In the rows, 128 means zero.
Named moves, each a turn or a mirror, and the order they were made in; the first pair answered:
megak:
[143 110  95 115 141 122 115 133 107 134 112 147 151 173 124 156] -> [151  97  88 103 151 126 125 112 143 132 112 134 119 144 122 161]
[167 124 110 114 137 102 103 117 118 137 140 164 100 120 143 175] -> [161 128 116 122 131  98  98 128  98 138 139 173 114 133 142 170]
[137 133 126 146 112 126  96 143  89 129 145 152 148 132 132 128] -> [148 114 114 121 125 135 114 114 148 129 139 133 105  82 131 140]
Zorot:
[152 100 104 120 116 152 120 130  92 109 130 152 137 122 145 129] -> [148  96  86 120 116 155 121 123 111 120 110 150 135 134 139 131]
[100 165 176 138 137 106 154 174 109  98 177 124 151 111 123 132] -> [ 81 144 102 144 141 125 154 136 190 137  98 105 126 176 104 129]
[125 125 137 149 112 144 117 155 115 101 126 154 149 152 134 102] -> [121 123 122 151 112 146 115 150 132 109 108 148 143 168 133 100]
[147 110  97 144 103 132 112  91 151  99 143 127 116  87 181 118] -> [144 106  98 143 106 129 113  93 152  98 141 127 120  85 179 117]
pif:
[114 127 153 113 162 113 152 112 152 142 140 120 116  88 110 124] -> [114 138 114 137 165 101 126 110 154 172 124 128 128 120 109 141]
[ 86 150 152 125 105 162 111 143 129  97 116 114 131 117 140  91] -> [ 85 160 115 148 107 150  89 143 131 128 107 116 141 148 136 102]
[126 150 152 125 131 110 127 143 111 131 160 122 144 107 125 143] -> [123 154 132 134 133 108 114 139 112 146 154 124 148 124 122 152]
[134  93 125 107 145 134 134 123 127 127 113 148 120 152 127 152] -> [137  90 132 104 143 137 137 121 128 123 117 146 119 145 129 152]
rimid:
[115 118 151 107 153 112 140 122 131 135 136 121 118 124  99 123] -> [107 119 147 110 148 122 142 120 140 131 124 117 115 128  98 117]
[ 99 162 132 142 129 142 137 130 135 121 117 116 140 141 124 111] -> [121 145 100 134 126 151 132 111 157 126 114 115 125 121 136 123]
[126 121 153 103 125 142 137 135 117 105 138 123 129 103 136 118] -> [125 118 149 108 122 146 139 132 120 104 132 118 129 105 138 112]
Then:
Each pair is 2 to 4 moves apart.
[126 146 113 171  87 111 122 111 136 141 128 124 150 198 137 111] -> [166 137 154 128 123  94 141 101 142 129 188 111 111  96 138 146]
Zorot, megak, rimid
[105 145 104 151 115 123 125 144 117 152 119 126 151 166 130 125] -> [130 111 110 122  94 158 143 126 132 110 120 121 125 115 157 111]
pif, rimid, megak, rimid
[145 112 108 132 105 150  91 144  84  94 128 162 151 158 131 122] -> [159  86 108 100 117 167 118 113 148  86 123 134 102 104 132 123]
pif, megak, Zorot
[147 174 110 178 150  92 125 137 141 156 119 128 158 166 121 154] -> [125 174 146 176 121 130 150 131 178 119 107  94 135 133 132 104]
megak, Zorot, rimid, rimid
[113 113 118 135 129 102 135 115 168 127  82 130 118 163 107 129] -> [132 122 103 138 139  89 121 108 169 137 105 133 108 121 115 160]
Zorot, pif, Zorot, megak
[124 165 168 136 175  83 139 153 125 146 166 132 148  97  91 151] -> [110 141 183 115 169 116 171 135 171 126 133 107 120  98  84 117]
pif, Zorot, rimid, pif
[160 108 193  89 147 129 165 140 129 104 151 120 111  63 126 147] -> [138 170 170 161 119  99 114 173  74 126 160 139 173 107 131 141]
rimid, rimid, pif, Zorot
[143 100 198  78 144 130 171 141 100 118 170 112 115  95 126 103] -> [178  72 130  74 131 143 151 108 125 118 158 123  98  67 150 126]
megak, rimid, rimid, rimid
[116 128 167 123 106 101 107 136  73  52 170 138 142 104 138 106] -> [131 149  85 158 117  67  63 115  92 111 160 145 142 111 139 157]
megak, pif, Zorot
[161  97 134 114 139 144 140 126 105 123 135 137 127 105 126 133] -> [147 117  99 141 143 125 120 124 118 158 115 137 139 148 113 144]
rimid, megak, pif
[124 146  93 196 112 128  90 117 175 164 130 135 123 116  92 110] -> [122 140  93 189 111 135  93 111 183 163 124 131 120 117  92 106]
Zorot, pif, Zorot
[ 95 175 221 137 163  94 158 139 140 141 165  92 123 102  93 102] -> [ 98 151  90 189  78 154 101 117 152 126  76 112 147 166 149  63]
rimid, rimid, megak, rimid
[110 159 162 145 123 129 123 141 111 121 132 115 139 113 129  98] -> [110 150 117 147 132 130 117 115 162 148 105 104 116 119 125 111]
megak, Zorot, pif
[151 117 145 118 118 136 137 124 117  92 155 126 106  63 142 120] -> [116 120 154 133  98 151 138 146  91  86 123 137 140 145 134  87]
Zorot, megak, pif
[137 136 127 148 134 133 110 142 103 107 157 155 120  99 172 142] -> [135 113 114 126 136 152 134 120 157 106 129 132  87  99 165 132]
megak, Zorot, pif
[135 169 167 132 129 108 110 156  41 116 186 137 146 111 157 132] -> [144 144  74 128 172  88 100 109 125 193 137 128 109 146 130 193]
pif, Zorot, megak, rimid
[ 98 114 185 109 137 131 151 153 104 118 127 132 124 153  72 105] -> [121  82 125  96 141 146 152 110 166 132 103 118  81 131  84 124]
Zorot, megak, rimid
[110 143 155 157 121 128 140 147  86 102 131 129 181 140 121 119] -> [ 99 117 151 135 124 157 166 128 141  98  97 109 150 146 112  97]
pif, Zorot, pif, Zorot
[108 134  90 127 132 148 118 129 145 154  81 138 144 169 128 114] -> [119 131 124 121 104 175 128 130 142 103 105 124 134 100 158  82]
megak, Zorot, rimid, rimid
[ 98 155 163 127 165 110 121 138  85 149 147 149 175 155 123 153] -> [149 113  81 115 153 131 104  87 143 153 127 148 132 106 151 183]
rimid, rimid, rimid
[123 126 139  94 151 119 137 134  96 127 130 136 144 154 116 138] -> [114 113 128  94 127 146 144 122 120 107 107 125 133 155 133 108]
rimid, rimid, megak, pif
[ 89 129 160 126 138 135 156 144 128 109  94 103 137 149 108 116] -> [128 132 159 126 133 126 137 148  88  94 145 124 141  84 136 141]
pif, rimid, Zorot
